128 stands for zero in the data rows.
Here are some points, each followed by its number:
{135, 124, 152, 146,  91, 129, 153, 133} 0
{ 81, 180, 121, 125, 202, 167, 137,  56} 1
{161, 110, 113, 131,  93,  97, 133, 104} 2
{191, 159,  73,  27, 142, 167,  98, 163} 3
{161, 253, 152, 197, 118, 205, 191,  71} 4
{ 95, 172, 188, 210,  81,  67, 104, 194} 5
{162, 221, 141, 176, 147, 186, 178,  80} 6
{199, 167, 130,  76, 117, 139, 106, 122} 7
{125, 128, 148, 136, 129, 163, 138, 163} 8
{126, 148, 129, 102, 157, 124,  88, 131} 9
{104, 135, 184, 145, 189,  73, 113, 141} 10
{230, 140, 100, 118, 100, 231, 105, 171} 11
{135, 202, 133, 176, 128, 175, 178,  73} 12
{ 47, 117, 165, 123, 142, 162, 167,  61} 13
{106, 121,  89,  96, 122, 129, 140, 141} 14
{195,  64,  83, 131, 148, 162,  93, 131} 15
Which point above is nearest to each new point by angle? Its number follows each.
{ 78,  89, 143, 149, 156,  75, 110, 143} 10
{144, 126,  95, 155, 136, 108, 134, 159} 15
{ 59, 154,  98, 139, 110, 133, 134, 116} 13
{100,  82, 115, 130,  98, 116, 108, 121} 2
{146, 135, 107, 126, 128, 138, 142, 155} 11
{133, 109, 195, 138, 147, 145, 148, 142} 8
{ 69, 119, 178, 133,  99, 122,  81, 164} 5
{145, 125, 125, 132, 170,  72, 100, 105} 10
{209, 202, 162, 241, 141, 199, 154, 248} 8
{134, 140, 119, 130, 141,  34, 104, 104} 10
{145,  85, 122, 119, 131, 167, 105, 175} 15
{163, 117, 121,  86, 123, 177, 160, 183} 11
{169, 156, 146, 149, 101, 167, 117, 174} 11
{143, 160, 107, 201,  61, 131, 201, 145} 0
{134, 148, 132, 136, 130, 114, 114, 128} 5
{ 74,  98, 147, 150, 130, 113, 186, 133} 13
{ 88,  68, 108, 109, 142,  85, 122, 120} 14
{187, 165, 154, 196, 164, 255, 136, 211} 8
{136, 123, 152, 119, 111,  80, 113, 141} 5
{123, 166,  89, 206,  78,  90, 129, 136} 5
{137, 154,  86,  60, 123, 125, 131, 115} 3
{197, 123, 142, 119, 142, 153, 129,  79} 7
{171, 159, 173, 193,  80,  69, 105, 111} 5
{104, 103, 138, 100, 135, 109, 107,  64} 13
{154, 119, 130, 149, 122, 255, 131, 191} 8
{112,  85, 115,  69, 158, 139,  85, 131} 9
